In the rows, zero is written as 128.
One turn moves each row of this set onto another row. After a few examples, where does it send each row asked below?
Pobar: [131 165 118 130 126 112 139 110 139 172  95 122 106 127  70 121 130 149
 116 129 129 127 113 117 108 121 145 124 139 157 152 102 177 115  93 122]
mak: [157 179 133 143 138 130 119 126 130 162 134 120 102 110  91 129 145 139
 116 135  94 136  95 150 134 108 124 148 128 158 142 124 176 126 133 145]
kag: [143 185 110 152 162 100 118 117 135 166  92  94 103 139 101 124 152 168
 129 138  91 127 120 131  91 110 124 151 150 135 146 131 154 140 119 121]
Lavu: [150 142 128 142 142 130 133 131 131 146 100 135 148 113  85 121 129 145
  99 139 159 121 127 133 114 125 120 175 139  89 114 143  83 105 113 117]
zes: [143 140 128 147 141 129 108 122 119 175 122 136 122 139  95 149 151 121
  84 141 142 126 125 132 118 134 125 185 149 152 108 158  71 117 119 114]
feza: [143 135 125 159 133 147 130 151 138 166 136 121 114 170 109 109 162 118
 111 129 145 123 118 112 146 109 141 175 151 160 107 149  86 132 109 140]
gufu: [144 138  96 143 138 129  97 151 123 145  92 128 106 124  96  91 169 160
 109 131  91 138  87 111 146  94 134 127 144 132 112 147 182 126 111 103]
mori: [149 138 143 144 139 156 116 148 104 135 115 131 140 137  68 168 100 136
 120 125  70 140 151 101 142 114 155 117 136 151  97 153 102 113 145 139]
bagu: [172 135 149 142 149 139 125 135 133 152 143 132 141 156  78 116 130 122
 118 124 146 125 134  99 125 135 137 177 131 133 129 142  90 102 111 130]
zabaf: [128 147 128 137 104 148 125 132 138 139 162 150 133  86  89 111 100 149
 122 138 117 127 110 133 128 112 140 120 126 130 103 120 104 162 123 116]
zup: [133 110 112 144 109 104 135 112 133 158 123 125 147 110 115 128 138 159
 130 142 132 174 126 125 134 116 126 107 129 109  97 102 107 140 128 138]
tes: [129 146 136 146 158 140 123 137 144 138 119  87 114 124  86 126  88  89
 116 108 131 116 107 127 152  95 148 105 135 167 112 154 111 127 163  98]
godos: [173 136 129 165 126 106 113 133 151 145 104 115 118 122 100 123  92  98
 131 110 132 127 121 141 155 111 137  81 126 145 127 152 131 111 137 128]
labop: [137 149 113 143 130 118  89 153 116 131 108 104 111 160  84  85 176 153
 109 136  96 120 132 119 123  90 137  95 136 144 127 122 158 139 111 123]
peta: [116 161 122 129 154 159 135 140 117 137 126  69  91 124  94 128 145 131
 114 144  96 119 109 126  76 125 134 152 130 157 124 138 147 136 156 124]
Gugi: [166 131  86 161 140 122 132 126 121 153 134 108 132 131 126 122 129 155
 157 118  83 144 132  97 131 116 144 158 149 139 121 135  89 155 160 132]
kad: [129 127 138 163 154 104 120 117 168 139 103  94 122 139 102 119 103 111
 118 116 144 132 124 127 109 114 134  71 139 129  88 152 124 105 122  86]
Kana: [112 145 133 164 146 150 119 142 125 144 102 114 128 153 106 152 139 149
 122 118  54 121 134 117 161  79 151 129 156 150  74 162 104 145 123 124]
lek: [124 142  86 136 117 120 105 142 125 142 104 118  92 122  80 101 163 129
 103 134  89 102 141 115 149 102 153 128 152 154 145 151 171 140 112 101]
Ramek: [115 132 107 126 165 126 108 134 102 128 106 114 122 121  87 150 138 148
 105 145 126 149 126  80 116 119 138 141 159 133 142 148 162 105 165  88]
zalug: [119 157 119 138 137 143 151 136 154 144 139 110 112 133  94 125 149 130
 110 138 131 163 109 110  90 118 142 122 133 146 111 119 176  98 159 128]
sov: [133 116 148 118 158 141  88 135  85 115 121 116 124 122  87 145 143 150
 107 138 121 124 101  98  93 138 128 117 129 135 126 136 164 113 131 101]
riki: [128 139 100 136 143 128 155 125 151 142  99 108 107 122 104 142 160 140
 133 132 129 118  97 115  67 155 148 131 140 129 122 147 168 143 131 113]
desa: [127 130 130 148 138 130 101 125 117 149  76 132 134 129  97 185 124 146
 116 125  57 124 142 109 115 135 144 133 133 132  92 180  95 126 124 111]
dez: [130 136 130 150 135 135 125 110 124 142 182 101 119 116  98  98  97 142
 131 130  77 128 168 110 122 107 136 148 143 142 113 123 107 125 124 109]
tik: [119 128 107 141 135 132 123 104 128 168 116 132 127 117 116 139 128 160
 136 111 102 113  84  99 122 122 151 159 148 161 105 133  90 179 114  88]
puga: [103 107 110 143 108 113 115  94 128 180 112 116 115 127 118 117 123 154
 115 132  99 152 133  94  92 132 133 132 131 148  95 118  97 117  93  95]
gida: [125 121 149 156 123 150 137 143 143 136 125 134 128 133  85 138 116 136
 128 124  77 132 145 113 169  99 156 100 147 130  75 155 142 120  90 133]
vev: [100 114 126 145 124 130 136 134 129 145  57 106 129 136  93 150 133 152
 127 127  82 125 145 108 149 102 149 107 144 115  87 155 113 143  86 126]
suf: [144 158 126 175 160 111  89 129 142 163  99  89  98 137 119 115  89 113
 120 114  93 136 116 127 137  92 124 126 140 161 115 174 110 103 144  93]
kugok: [120 124 108 156 120 136 135 136 125 164  97 108 111 130 117 110 158 131
  92 144 146 117 135 147 130 112 119 174 155 119  94 147  86 115  97 128]
bogo: [142 134 134 155 129 151 147 148 152 137 127 128 129 140 100  80 135 134
 120 123 147 105 126 118 130 110 135 169 140 103 107 147 108 110  82 123]
rifiz: [125 139 139 142 129 133 122 141 145 139  89 155 153 129  66 165 101 156
 117 135 100 152 141  96 124 120 152  96 136 109  90 160 111 118 114 113]
dudo: [138 146 127 150 145 112 101 130 135 159  53  96 110 129  95 120  85 131
 123 118 135 111  91 131 117 110 131  89 134 147 115 153 103 139 105  95]
lokis: [129 142 128 138 152 116  92 136 120 109 137 135 131 133  94 166 164 138
 110 141 127 116 133 110 102 130 140 114 148 130 144 155 158 140 163 101]
Nupiz: [149 109 122 155 169 112 117 124 133 148  75  67 109 123 123 140 119 107
 132 113 115 127  91 132 133 125 127 113 134 137  99 175 111 134 146 102]

dudo turns into kad
kag turns into riki
zes turns into kugok
Where do these go?
mori turns into Kana
puga turns into zup
Ramek turns into gufu

One turn moves each row of this set onto another row. After a few examples, where does it send each row asked below?
P: [140 102  87 143 172  90 119 135 125 139  99 111 139 124 136]
C: [113 117 171 134 114  94 118 117 167 162 136 133 149  77 169]
V: [160 116 163 135 141  90  96 103 134 153 107 109 153 101 206]
F: [126 130 125 127 138  68  61 135 158 148 118 121 164  96 128]
Q: [122 132 134 134 139  76  50 120 137 146 102 107 128 105 153]
B: [116 138 150 123 118 117  95 129 173 144 132 102 143  78 173]
R: [145 120 101 141 138  83  92 153 141 144 107 123 148 155 153]
D: [140  94 131 160 135 116 158 135 121 140 117 121 134 132 171]
A: [ 83 118 124 144 118 105  99 143 125 129 128  93 143 106 136]
E: [176  79 152 151 153 109  96 118 120 147 132 135 135 107 146]
H: [129  89 132 140 145 121 141 146 142 148 127 106 147  84 198]
N: [145 102 125 137 134  99  77 124 134 152 148 109 154 101 103]
J: [126 119 167 140 143 110 146 105 133 140 110 141 139 140 171]
L: [104 124 108 111 151  99 132 115 171 168 120 123 139  92 141]
S: [132  99 133 136 182  85 104 113  98 132  92 105 156 112 159]
M: [ 98 117 115 134 139 115 151 111 136 141 123 107 140 105 121]
G: [140  89 148 145 116 117 122 114 145 171 164 122 137  79 141]
T: [160 104 167 148 147  80  82 135 141 141 107 147 147 116 181]

F turns into C
B turns into V
Where do these go?
R turns into L
G turns into E
H turns into S
D turns into P

